The same turns and mirrors carry the whole set onto itself, and each row onto the other rows of its family. Which rows share a family with each named row? Give them in list order.
These 32 rows form 4 families of 8 rows each.
K825: [ 40  22  13  -7  22   0 -20  67  23  22 -41  -5  -8]
K506: [-35  12  26   5   7  17 -19 -55 -41 -21  42  -3  -1]
K561: [-40  27   7  13   2  25 -22 -64 -38 -19  21  -6  21]
K717: [  9  17  18  -5  49  26  22  49 -26 -43  27  11  10]
K788: [ -2   6  27  11 -33  -1 -56 -36  19  33 -26 -24 -11]
K276: [ 33   9   0  16  17 -20  -8  70  13  28 -35 -13  17]
K205: [ -4  32  27  14 -21  14 -61 -31  17  32 -44  -8 -10]
K456: [ -2  50  20 -19  45   1 -17 -10 -44  -4  20  51  27]
K741: [-33  31  35  14   3  40 -20 -49 -32 -36  25   9   9]
K740: [  7  -5  -6  22 -21  31 -20  20  45   1 -34 -60  -4]
K678: [  2  33  -6  21 -28  -2 -54 -31  13  50 -30  -7   3]
K72: [-16  34  52  46 -10  -6 -23 -15 -52   7 -14 -11 -24]
K5: [ -3   8  -5  -7  49  21  24  34 -32 -43  33  -7  31]
K327: [  4  -2   7 -26  62   6  12  41 -29 -31  37   2  13]
K320: [ 10 -23  22  18 -19  14 -28  26  37   5 -29 -54 -19]
K862: [ 18  13 -29 -40  42  26 -11  31  30  -9  -1   5  49]
K872: [  4  -2  25  27 -15  39 -22  28  37  -8 -38 -44 -30]
K771: [  8   4 -28 -26  39  33 -21  26  41  -7  -7   9  55]
K797: [-16  29  20  57 -11 -11  -8 -10 -54  17   3 -29 -29]
K60: [ -1 -10   1  39 -27  35 -11  19  41  -3 -19 -53   0]
K524: [ 38   8 -10  -1  21  -9  -4  71  16  17 -34 -26  11]
K46: [ -9  44   2  -9  42 -16  -7 -14 -63   0  22  27  35]
K668: [ 16 -11  -9 -46  47  25 -17  36  38 -15   5  -2  27]
K497: [ -9  24  11 -32  48  -9 -17 -19 -48  -4  38  34  22]
K821: [  1  26   2  19 -26  -7 -50 -28  12  43 -46 -28   0]
K336: [-12   2  -3   8  57  23  23  45 -27 -39  24 -10  24]
K604: [-44  24  -8  13  10  42 -19 -57 -25 -21  31  -5  10]
K158: [-13  17  44  32 -19 -23 -30 -30 -47  16   5 -22 -26]
K758: [ 18  14  -7 -39  38  46 -17  33  42 -20  -3  15  25]
K926: [-22  22  27  50 -19 -11 -17 -23 -50   9  -9 -38 -19]
K222: [ 36  -8   8 -19  23 -15 -26  59  29  25 -31 -17   3]
K6: [-12  41  -7  -9  56 -15 -17  -8 -55  14  15  33  29]

Same family as K821: K561, K740, K5, K862, K524, K46, K926
Same family as K320: K506, K788, K327, K668, K497, K158, K222

The same turns and mirrors carry the whole set onto itself, and each row onto the other rows of its family. Which rows share a family with each named row? Give them in list order.
These 28 rows form 7 families of 4 rows each.
K554: [-36  19  -8   9  -3  37  26  -7  -6  42  46  -7]
K113: [ 12   2  35  23 -45 -11  21  30  68  19  46 -39]
K235: [ 26 -15  15 -70  18  72  12  52  36  36  30   2]
K82: [-43  15 -23 -46  21   4  40  11   8  -3  33  16]
K605: [  7 -31  47 -79  20  23  -2  63  13  23  41 -52]
K675: [ 19  15 -25 -76 -18  23   2  30 -14   3  43 -40]
K820: [ 22 -74 -16   0  -6  -5 -33  47  45  27  28 -13]
K403: [ -7 -29  -4  26 -28 -22   6  15  46  46 -14 -16]
K451: [ -9 -25 -22 -55  42  52   7  62  49  15  50  16]
K209: [ 10   5  15  28 -14 -12  17  16  79  20  -5 -33]
K715: [-44  28   9 -67  28  21  27  23  41  23  45  10]
K26: [-54 -47  38   1   1  10  28  49  12  -1  78 -39]
K267: [-38   4 -36 -37  -3  45  57  43  -1  -5  43  -7]
K366: [ 34  -1 -43 -30  -1  61  14  46  21  18  57   4]
K615: [  9  25   9 -80   9  33  11  34   0  -3   9 -46]
K619: [ -4 -55   8  34  -7  20 -15  19  55  46   2  -7]
K815: [ 17  12   0 -81  13  48  24  59  42  26   1 -27]
K48: [-40 -52   3  -5   0 -27 -24  37  46   1  16 -59]
K180: [  4  -2  38  27 -35 -21   7  10  38  17   4 -42]
K498: [ 23   1  24  -3  -9  27 -21  16  40  57  -4 -58]
K369: [ 11 -48  15  22 -15   0  11  49  67  30  62  19]
K461: [  9 -81  37  12 -25  13  11  63  38   7  55 -22]
K756: [-42  37   9 -47  14  36  43  19   4  -6  35 -10]
K43: [-31 -47  52  -2  -7 -35   2  39  31 -10  19 -51]
K30: [-17 -56  15  -1  -9 -29  18  60  39 -34  34 -56]
K836: [ -5 -68  42 -12 -30 -30  28  70  39   7  36 -28]
K295: [-20 -23 -32 -32   6  66  23  31 -11  11  49  11]
K749: [ 41  13   7 -90   2  11  23  43  13   4  23 -25]

Same family as K113: K675, K715, K48
Same family as K836: K403, K267, K815
Same family as K180: K615, K756, K43
Same family as K209: K82, K30, K749
Same family as K26: K554, K605, K498

The same turns and mirrors carry the whole set onto itself, and each row onto the other rows of its family. Which rows share a family with each named row? Give them in list order.
These 32 rows form 4 families of 8 rows each.
K773: [-16   1 -26   6 -20 -25   6 -22 -10  15 -11  56  61 -12 -32   4  42 -51
 -64   8  37]
K427: [-26 -23   0 -11 -29 -16 -11  -6 -93  74 -32  12  -2  -2  12   2  22 -33
 -39 -48 -16]
K537: [  63  -12  -48   13  -31   25  -12    0  -18  109  -40   -6   -1  -23
  -29  -16  -17 -105  -42   52   11]
K716: [-50   2 -33   0 -29 -17 -12 -45 -22  32 -20  56  49 -22 -57 -13  21 -28
 -25   7  39]
K266: [ 25 -36 -51 -29 -26  49   3 -50  -7  43 -21 -23 -39   7  43 -59 -30 -61
 -62  28  39]
K578: [-23  16 -54   8  13 -19  -1 -60 -46  41 -42  70  59  -9 -36 -26   2 -60
 -52   7  37]
K273: [-31  47 -32  -2 -25  44   9 -24  -4  64 -49   5  41 -11 -33 -29 -18 -51
  -9  58   2]
K590: [ 81 -21 -46 -25 -61 -11  -9 -43 -40  68 -26  43  31 -11 -59 -13  31 -68
 -11  10  39]
K110: [ -8 -29   1 -13 -19  25   7  -9  -4  57 -27   4  27  27  43 -51 -34 -42
 -49 -38 -50]
K101: [  30  -12  -22  -11  -30   18  -24  -56   -5   52  -24  -20  -23    5
   51  -63  -19  -95 -100    2    4]
K722: [ -7 -57  -1 -10   8  12  -7 -11 -87  38   9  22   5 -11 -19 -12  23 -26
 -25 -41  -6]
K472: [ 27 -43 -45 -17 -10  31  15 -33   9  33 -13  -2 -41  16  46 -42  17 -91
 -79  15  22]
K575: [-45  36 -26  -3 -29 -25  -8 -30 -54  53 -28  54  56  -8 -17 -27  50 -68
 -55  -5  16]
K179: [ 20 -30 -34 -60 -23  10 -40 -86 -57  19 -60 -21 -35 -17 -11 -13 -10 -38
 -43  -9  12]
K349: [ 69 -46 -57 -51 -39  -8 -18 -54 -47  52 -47  42  45 -20 -55 -45  -9 -93
 -32   4  10]
K994: [ 39 -14   2 -52 -56  19 -21 -46 -91  13 -29  -1 -40 -15  -1 -38  -9 -42
 -27   0  45]
K928: [ 76 -15 -48 -42 -77 -13  -8 -13 -25  30 -43  66  28  -4 -36 -37   6 -53
 -31   2  42]
K896: [  37  -25  -12    8  -53   -3   26  -39   -3   99  -24   -4    1    3
   -8  -16  -14 -124  -19   49   45]
K838: [-27  38  10   9 -30  13  -3 -20   7  45 -25  14  18   4 -28 -48 -35 -75
  30  20  22]
K17: [ 23   0 -26 -64 -66   1 -48 -47 -70  37 -51  -8 -39 -15   5 -35  34 -55
 -51 -16   9]
K118: [-23  57  17  -8 -13  16  -9 -26  12  63 -49  16  50  20  -7 -50 -26 -62
 -25  23  -7]
K303: [  77  -12  -43   12  -41   14    6  -27   10   91  -11    4   31    6
  -16  -37  -24 -106  -15   33   36]
K507: [ 27 -36 -44 -46 -41  18 -18 -65 -75  33 -34  14 -54 -14   0 -31  14 -29
 -55   8  55]
K384: [-27 -53  29  -4 -15  -7  11 -16 -86  43   1   1   8 -15  -3  17   6 -38
 -43 -14  16]
K299: [  50   -3   -1    0  -47   -8  -16  -21   -2  118  -52   10   23    7
   -6  -40  -39 -112  -53   35   16]
K747: [  1 -32 -10   8  28  -9  -2 -33 -76  60 -36  13  12   6 -11  28  -2 -28
 -26 -45 -12]
K728: [-11 -37 -17 -14  -3  34   6  24   7  23 -18  28  -7  21  16 -60 -25 -41
 -10 -31 -23]
K597: [ -8 -24 -43   9 -21  52  24  -1 -27  45  -6  -3  33  -2  12 -41 -26 -36
 -13 -29 -58]
K287: [-45  25 -21  22  -8  14  -5 -19  32  55 -20  15  39  -1 -20 -33 -38 -49
 -10  32  34]
K193: [ 38 -18 -50 -52 -86 -24 -20 -18 -43  76 -53  51  40 -15 -35 -42  31 -86
 -47   3   9]
K783: [ 12 -20 -77  16 -28  41 -18 -37 -22  38 -17 -19 -41 -24  36 -50 -21 -69
 -84   3   4]
K817: [ -1 -45  -1  -5  24  48   4  14 -14  49   6 -16   9  13  16 -37 -28 -42
 -16 -19 -26]

Same family as K287: K716, K266, K590, K722, K303, K507, K817
Same family as K994: K773, K472, K928, K896, K838, K384, K728
Same family as K575: K427, K110, K101, K17, K118, K299, K193

The same turns and mirrors carry the whole set onto itself, and each row onto the other rows of its family. Which rows share a family with each named row? Give them in list order.
These 40 rows form 5 families of 8 rows each.
K658: [-50  -3   1 -53 -18  -3 -15 -17  -1  28  26]
K925: [-23 -53  26 -13 -18  45 -57 -34  -8   2 -20]
K212: [-56   7  11 -20  14  32 -76  -6  56 -39 -53]
K529: [ 17 -50 -29 -31   7   1 -66  -5  84 -38 -33]
K170: [  3  10 -18 -77 -16 -35 -29 -18  75   8 -52]
K954: [ 15  20   0  -9 -30 -19 -54 -28   3 -24 -34]
K275: [-31 -27   4   0   7  60 -58 -15  -3 -20 -19]
K41: [ 17  17  12 -55 -11  18 -83  22  89  13 -32]
K941: [-35 -66   7 -81  -5  31 -33 -24  69  35 -36]
K350: [-31   3 -20 -16 -63  26 -28  18  69 -21 -16]
K285: [ -3   2   4 -67  16 -57 -40 -25  68  16   3]
K442: [ 27 -24 -21 -26  21  30 -71 -24  84 -24 -49]
K125: [  8   2 -24 -79  -3 -30 -29 -22  87  24  -2]
K618: [  4 -28 -16 -33  23  34 -67  -2  84 -31 -60]
K986: [ -5  -8 -26 -92   2  11 -86 -37   7 -31  -1]
K411: [  5 -28  22  -6   4  19 -20  28  67  43 -10]
K83: [ 19   0 -12 -65  -6 -35 -42   0  86  28  -7]
K743: [-39 -54  11 -77  37  39 -53 -26  58  31 -12]
K282: [ 28   1  -9   1 -38  -6 -30 -33  32 -23  18]
K355: [ -5  -8   6 -61 -57   0 -56 -22  65  27  42]
K202: [-15 -33  -3 -19 -15  81 -36  -9  17 -32 -20]
K388: [  9 -34  -1 -12   2  25 -55 -49  76 -24 -67]
K86: [-25 -33   8   9 -26 -17 -10   2  54  26 -35]
K370: [-11 -23   3  11 -23  36   3   7  66  25 -15]
K481: [-30   1  10 -50 -30  -7 -21 -32   2  26  38]
K143: [-14  -2  -8 -91  18  -9 -89 -43  19 -30 -10]
K257: [-31  -7  10 -76 -36 -13 -33   0  -5  38  -1]
K553: [-75 -20   8 -23 -34  16 -48 -50  30 -21  16]
K503: [-39   8  32 -42 -15  56 -26 -33  87  27 -13]
K645: [-47 -34   9 -88  42  32 -49   5  53   8 -36]
K32: [-45 -26   8 -17  -2  59 -46 -36   1 -36 -17]
K22: [-38 -31  27 -81  32  43 -39 -21  58  40 -16]
K975: [ 17  28 -33  -5 -33  -7 -33 -13  22 -29  -9]
K616: [ -30   -5   40  -65   19    6 -102  -47   54    9    5]
K470: [-24  -3 -20 -80   1   5 -57 -56  17 -56  -7]
K871: [-18 -19   5  12   0  17   1  -1  74  34 -19]
K102: [   6   -9    1 -100   -7   28  -80  -51   14  -14  -37]
K726: [-35  21  29 -53  -4  25 -10 -27   1  24  16]
K226: [ -19  -10  -15  -38  -30  -22 -106    7   34  -34    1]
K433: [ 14   2 -33  -3 -38 -16 -47 -15  27 -44  -6]

Same family as K370: K618, K83, K481, K143, K32, K22, K433
Same family as K125: K658, K275, K442, K986, K743, K975, K871
Same family as K202: K529, K285, K411, K282, K645, K470, K726
Same family as K226: K212, K41, K350, K355, K553, K503, K616

The same turns and mirrors carry the whole set onto itself, and each row onto the other rows of its family. Which rows share a family with each named row? Give them in list order.
These 16 rows form 4 families of 4 rows each.
K62: [ 10  98   8 -25 -12  -3  13  -9  29  67 -14 -25  56 -51  13]
K391: [ 13  63   7  94  23 -12  38 -12   7 -24 -24 -23  25 -40  59]
K730: [-31  44 -21  21  25  20   0 -21 -52 -43   1 -30  93 -48 -11]
K951: [-61  90   2  -2   3   8 -11  39  47  22 -22 -32  39  -1  25]
K881: [-21  55 -15  16  15  14 -39 -26 -72 -15  12   2  87 -32  13]
K229: [-66  57  13   7  15   2 -14  28  28  26 -24 -26 -10  -3  30]
K385: [ 14  58   0  69  28  -1  60 -10  -6 -49 -12 -43  48 -56  16]
K116: [ -6  44  20  81   6 -10  54 -30 -14 -25 -26 -45  14 -58  19]
K905: [-74  76  11  28  33 -14 -35  41  17   9 -27 -22  33  -2  47]
K237: [-29  35  -9   4  11   5 -12 -19 -77 -43   7  -9  74 -40   6]
K59: [-64  70  14   3   3  -5 -21  38  25  14 -39 -23  22   0  53]
K591: [ 30 102  28  14 -16 -17   8 -29 -14  68 -13 -14  64 -58  25]
K374: [-40  48  -4  19   2  14 -14  -6 -82 -32  27 -19  53 -38  -9]
K341: [ 12  52  16  79   7  -5  52 -12 -19 -45 -25 -29  26 -56  42]
K778: [  7  93  21  -4 -49   7   2 -33 -10  71  -7 -22  32 -42   8]
K368: [ 15  94  29 -21 -36 -10   9 -16  -4  62 -21 -12  47 -52  27]

Same family as K341: K237, K59, K368
Same family as K730: K62, K951, K385
Same family as K881: K391, K905, K591

